In the data rows, 128 means zero.
Here is a table of points, one per row:
[ 93  83 140 127 109  68 137  95 133 150 133 118 163  71 177 177 190 136
 107  98 108 140 103 117 140 137 124 105 155  81 130 180 183  82  96 166
  89  72 116 175 104  61 189 191 100 196  99]
[165 120 103 125 103 196 137  68 123 142 169 167  59  72  99 143 124 104
 102 130 161  86 104 158  73 108  55 140  79 175 162 125  94 100 110 149
 148 111  83 145  53  94 135 128  88 165 197]
[136  84 156 142 144 143 123 128 107 146 114 139 185 122  80 100  97 120
 164 117 111  86 139 135 157 101 162 118 147 101  72 182 119 152 153  79
 144 145  93 137 142 159 127 140 148 113 115]
[103 124 187 136 154  83  56 150 157 169 115 101 103 115 110 123 144 109
 195 134 239 118 174 122 159  59 187 114 115 105  95 158 139 172 193 108
 153 105  79 107 113 147 149  85 141 153  89]
[158  85  83 121 126 145 158  83 179 142  87 106 128 111 123 143 153  51
 113  87 150 104 135 169  90 135 111 171  83 223 171 131  71 112  80  97
 122  64 123 167 115 134 114 160  47 154 151]
[116  83 125 219 178  65 127 145 129 143  92 152 118 144  78 133  62 127
 104 145 128 149 180 139 106  97 148 124 146  92  89 143  99 155 167  93
 122 155 153 167 119 133 148 124 171  94 148]
[ 92 141 118  76 118 145 166 167  52 132 126 124 155 104 142 178 105 167
 120 126 106 142 138 138 113 185 119  88 147 124 164 158 143 115 126 125
  74 156 177  69 146 156  76 127 153 162 118]
[150 111 156 139 115 155 143 148 136 129  79 187 105 157 128 149 116 106
 121  95 173 117  82 133  77 142 106 112 144  96 178 127  74 110 120 158
 137 165 135 131 146 122  94  84  91 114 176]
[178 140 159  74 172 171  78 157 156 192 153  86  89 177 115 155 120 181
 118 169 149 138 115  66 177 146 161  97  81 168 105  86 145 142 139 131
 124 124 148 117 122 150 163 187 119 148 161]
[159 102  94 115  73 167 149  70 193 100  94 159  81 103  98 168 137 145
 193  72 133  94 111 142  51  74 112 130 120 198 176 110 126  95 103 151
 137  93 184 149 104 149 133 154 118 151 143]
[136  61 132 122  96  94 107  86  79 120 134 188 104 131 131 112 115 117
 127  94  96 125  93 110  68 129  93 134 144 172 156 126  62 109 138 116
 127 149  93 105 155 106  69 144 117 153 145]
[123 105 161 185 120  99 167 107 145 146  97 122 164 151 139  95  95 122
 152 125 163 131 159 129 140  75  82  88 132 131  77 126 103 118 156 136
 111 159  67  77 128 132 132 127 161  78 141]
[114  72  97 170 103 118  97 170 141 125  71  94 149 131 100 119 140 119
 163 155 165 147  83 136 107 120 126  89 106 114 134 139 156 172 146  47
 150 185 114 123 134 103 147 104 192  99 133]
[106 130 198 215 129  98 111 178 195 202 149 121 163 137 119 151 116 133
 202 158 139  53 189 113 128 152 148  85 139 133 134 139 148 164 167 127
 156 138  73 147  89 162 154  70 126  92 103]
[133 161 130 122 143 158 102 149 139 125 132 133 133 179 134  96 112 181
  88 138 117 149 128 101  78 165 156 177 155 160  95 127 120 110 152 110
  96 105  99  68 155 131 129 146 141 126  67]
[152 137 141 122 153 190  80 149 154 168 120 102  88 142 122  92 163 164
  91 128 136 115 160  38 174 143 113 160 105 179 145  67 199 199 136 151
  70 133  98 133 137 116  93 142 145 130  75]
[132 193 155  95 170 184  54 167 143 110 120 116 114 167 129  97 107 172
 136 133 189 112 156  99 164 151 142 115  34 167 156  60 134 151 158 133
 105 110 159 151 143 119  92 198 110 120  68]
[167 104  99 125 119 140 130 142 145 110 104 175  86  85 147 144  92  94
 150 113 116 135 117 137 110  78  89 158 138 104 163 147 114 113  68 111
 147 143  73 123 172 147 124 155 128  82 145]
[ 90 119 154 181 219 122 110 175 159 170 100 101 125 123 121 125 128  79
 193 158 112 103 149 100 157  74 144  39 107 181  98 165 157 124 146 137
 167 140  68 161 119 173 189  90 161 143 106]
[176 105  99 134  94 148 108  73 167  88  91 170  57  70 124 189 150  71
  98  97 127  42 100 134 154 152 100 141 129 171 179  79  88  93 119 105
 145 112 178 120  80 131 132 136 108 128 160]
[ 96 185 157 113 128  79 155 146 130  72 165  97 157  99 168 208 175 116
 117  81  93 110 107 190 107 117 146 168 137 143 117 101 143 123  56 145
 110 156 104 186  65  65 174 121 115 207 127]
[ 97 150 118 131 130 154 156 129 118  89 193 111 157  72 164 143 119  98
 114 141 116 150  88 154 138 169 140 122 205 111  85  78 132 133 128 111
 109  88 139 139 168  95 131  97 133 107 153]
[145 114 123 138 150 122 114  78 124 110  75 160 173 104 110 146 129 109
 121 117 100 172 159 110  92 151 123 125  92 105 109 142  76 170 165 155
 161 162 139  99 163 116 129  85 176 110 183]
[164 186 152 132 138 111 146 158 111 185 147 123 144 125 118  98 108 126
 129 192 113 162 114 139 155 170 162 180 116 173 146 123 117 142 136 184
 124 131 190  86 134 166 109 162 149 119 114]
[ 97  88 132  79 129 123 137 143 186 139  76 138 125 123  49  92  75  95
 108  87  80 135 115 135 138 125  84 132 114  78  91 150  94 123 116 145
 158 148 123  94 120 123  82  91 152  99 164]
[ 83 157 143 121  98 114 120  98  99 102 163  82 118  77 157 112 161 133
  98  89  82 123  99 182 138 142 127 139 127 102 113 177 106 143 145 163
  97 149 143 102 166 125 186 144  84  87 120]
[143 134 171  97 117 160  96 148 134 126 172 117 155 128 132  79 131 175
  78 138  83 192 148 127 165 111 141 115  95 140 152 108 107 134 119 105
 119 118 198  85 131 145 141  79 138 108  86]
[123 174  80 146 108 123 125 144  99 123  82  86 170 103 167  92 107 178
  91 130 108 150 149  84 122 157 171 130 143 120  84 140 141  93  98 132
 124 152 181  80 124  78  87 126  91 104 144]
[149 146 158 128 138 138 110 136 130 177 126 152  88 193  52 105 165 129
 126 140 148 172 176 102 157 180 178 135  85 163 123  21 192 134  77 135
  96  67 108  80 145 152 173 168 113 127 133]
[167 165 118  64 162 150 147 149 125 120 137 140 117 196 143 102 164 166
  83 180  99 145 130 158  96 131 125  98 117 123  94 121 144 157 123 104
  80 129 159 103 160 101 109 136 107 104 110]
[173 112 102 130 124 155 154 104 168  66 136 209 106  92  92 136 135  86
 116  93 148  95  74 103 116  88  70 190 101 161 169 126 121  90 137 106
 168  87 124 105  60 128 137 163  55 172 155]
[135 169 143 145  93 103 150 141  40  99 138 124 129 115 138 129 153 126
 117 111 134 143  85 140 105 151  88 145 110  97  79 185 127 128  72 151
 116  95 189 152 145 115 148 120 139 127 116]
[175 146  90 134  81 108 162 157 114  99 154  86  99 158 162 136  87 142
  72 129  74 175 161 113 143 190 155 135 153  53 141 152 133 149 136 131
 134 121 123 114 166 150 137 116 145 171 128]
[ 79 132 130  83  86  94 129 133 134 122 156 149 159 108 223 104 163  84
 147 107 139  96 118 174 131 124 115 148 179  91 150 114 170  95  90 174
 123  99 160 161  78 121 248 162 118 158 155]
[106 100 107 150  83 141 184 149 103 175  91 183 107 110 118 114 161 132
 139 148 117 113 150 120  93  79 127 156 128  88  92 106  51 147 150  96
 158 150 130 137 177 150  83 116 134 139 109]
[ 58 138 153 183 172 104 133  69 156 129 116 100 156 164  92  91 120 126
 133 130 188 129 125 157 117 152 115  82 143  86 142 147 113 154 141  74
 177 186 115 119 139 187 111  94 120 169 176]
[ 90  95 119 127 120  83  69  96  94 147 116 140 152 147 110 146 102 112
 117 115 121 139 129 133 100 106 152  84 102 139  76 131 175 128 184 113
 160 147  84 174 107 204 111  82 161  86 126]
[183 161  98  89 187 140 145 128  94 159 116  91 115 161 154 102 142 144
 145 130  89 185 107 101 143 154 137 147 138 104 148  96 143 131 166 103
 122 110 148 122 105 167 120 140 142 121  97]
[132 142 106 141  99 119 100 134 145 110 207 147 151 123 168 147 171 123
 152  93 136 134 117 174 186 118 103 141 184 128 106 169 172  94 104 189
  92  94 143 209 119  72 149 128  91 191 166]
[136  96 158 139 193 158 151 140  85 102 184 105 111 166 136  99 161 146
 105 156 131 161 124 131 156 143 153 152  90 136 138 129 173 114 111 154
 111 153 142  50 162 135  87 147 145  97 132]
[ 79 136 110 134 113 112 123 122  91  77 137 120 164 158 157 148  82 138
 116 140  83 111  78 194 166 111 130 162 149  94 133 111 130 107 121 181
 154  83 137 108 155 104 116 151 118 166  89]
[ 67 205  96 138  92 105 129 124 148 111 175 128 167 143 152 210 221 126
  97 106 139  75 121 147 171 121 111 158 180 116 167 150 140  69 116 179
 121  80 113 145 132  90 139 144 154 126 153]
[ 89 105 155 168 141 101  36 117 170 135 134 114 132 171  93 148 139  95
 204 196 168 114 193 102 187 123 122  84 133 130  93 170  89 129 128 101
 112 134  85 196  71 173 128  86 154 119  72]
[131 139 177  73 111 156 153 119 109 111 133 131 127 171 159  75 115 171
 144 164 107 144 125  90 150 181 181 166 103 138 154 121 156 111 112  81
  85 137 135 131 150 125 111 135 164 108 151]
[142 121  97 105 106 152 166  67 162 148 119 138 121 148 111 139  92  87
 130 152 161 161 152 126  88 108 107 102 140 101 123 149 100 110 115 104
 184 203 125 147 181 105 115 108 159  91  68]
[152 124  70  61 158 110 161 129  77 108 143  82 157 105 126  88 125 180
 135 136 125 124 103 125 152 156 130 143 159 110 119 102 117 141 106 139
  82 140 118 128 194 131 142  96 127 110 139]
[ 80 105  78 111 139 117 168 100  88 125 107 127  98 122 123 107  74 120
 136  97 130 134 127 120 103 127 146  97 194 146 125 154 108 171 155 102
 186 135 105 127 132 122  81 115 137  94 150]
Along one direction, these points spread out more than along any other. Take the direction at right angles to it along which they spread out most. Then take the direction at right angles to both along which they spread out most. Go by this last direction. For each point below, how far along it does it lie, from 0 to 99? 50 is the average, and the first point above lies past it. One standard deviation of the points above along it is 16.
[136  96 158 139 193 158 151 140  85 102 184 105 111 166 136  99 161 146
 105 156 131 161 124 131 156 143 153 152  90 136 138 129 173 114 111 154
 111 153 142  50 162 135  87 147 145  97 132] >> 43
[149 146 158 128 138 138 110 136 130 177 126 152  88 193  52 105 165 129
 126 140 148 172 176 102 157 180 178 135  85 163 123  21 192 134  77 135
  96  67 108  80 145 152 173 168 113 127 133] >> 39
[165 120 103 125 103 196 137  68 123 142 169 167  59  72  99 143 124 104
 102 130 161  86 104 158  73 108  55 140  79 175 162 125  94 100 110 149
 148 111  83 145  53  94 135 128  88 165 197] >> 28
[150 111 156 139 115 155 143 148 136 129  79 187 105 157 128 149 116 106
 121  95 173 117  82 133  77 142 106 112 144  96 178 127  74 110 120 158
 137 165 135 131 146 122  94  84  91 114 176] >> 33
[135 169 143 145  93 103 150 141  40  99 138 124 129 115 138 129 153 126
 117 111 134 143  85 140 105 151  88 145 110  97  79 185 127 128  72 151
 116  95 189 152 145 115 148 120 139 127 116] >> 61
[145 114 123 138 150 122 114  78 124 110  75 160 173 104 110 146 129 109
 121 117 100 172 159 110  92 151 123 125  92 105 109 142  76 170 165 155
 161 162 139  99 163 116 129  85 176 110 183] >> 40
[152 124  70  61 158 110 161 129  77 108 143  82 157 105 126  88 125 180
 135 136 125 124 103 125 152 156 130 143 159 110 119 102 117 141 106 139
  82 140 118 128 194 131 142  96 127 110 139] >> 51
[132 193 155  95 170 184  54 167 143 110 120 116 114 167 129  97 107 172
 136 133 189 112 156  99 164 151 142 115  34 167 156  60 134 151 158 133
 105 110 159 151 143 119  92 198 110 120  68] >> 36
[ 79 136 110 134 113 112 123 122  91  77 137 120 164 158 157 148  82 138
 116 140  83 111  78 194 166 111 130 162 149  94 133 111 130 107 121 181
 154  83 137 108 155 104 116 151 118 166  89] >> 63
[175 146  90 134  81 108 162 157 114  99 154  86  99 158 162 136  87 142
  72 129  74 175 161 113 143 190 155 135 153  53 141 152 133 149 136 131
 134 121 123 114 166 150 137 116 145 171 128] >> 54
[ 58 138 153 183 172 104 133  69 156 129 116 100 156 164  92  91 120 126
 133 130 188 129 125 157 117 152 115  82 143  86 142 147 113 154 141  74
 177 186 115 119 139 187 111  94 120 169 176] >> 54
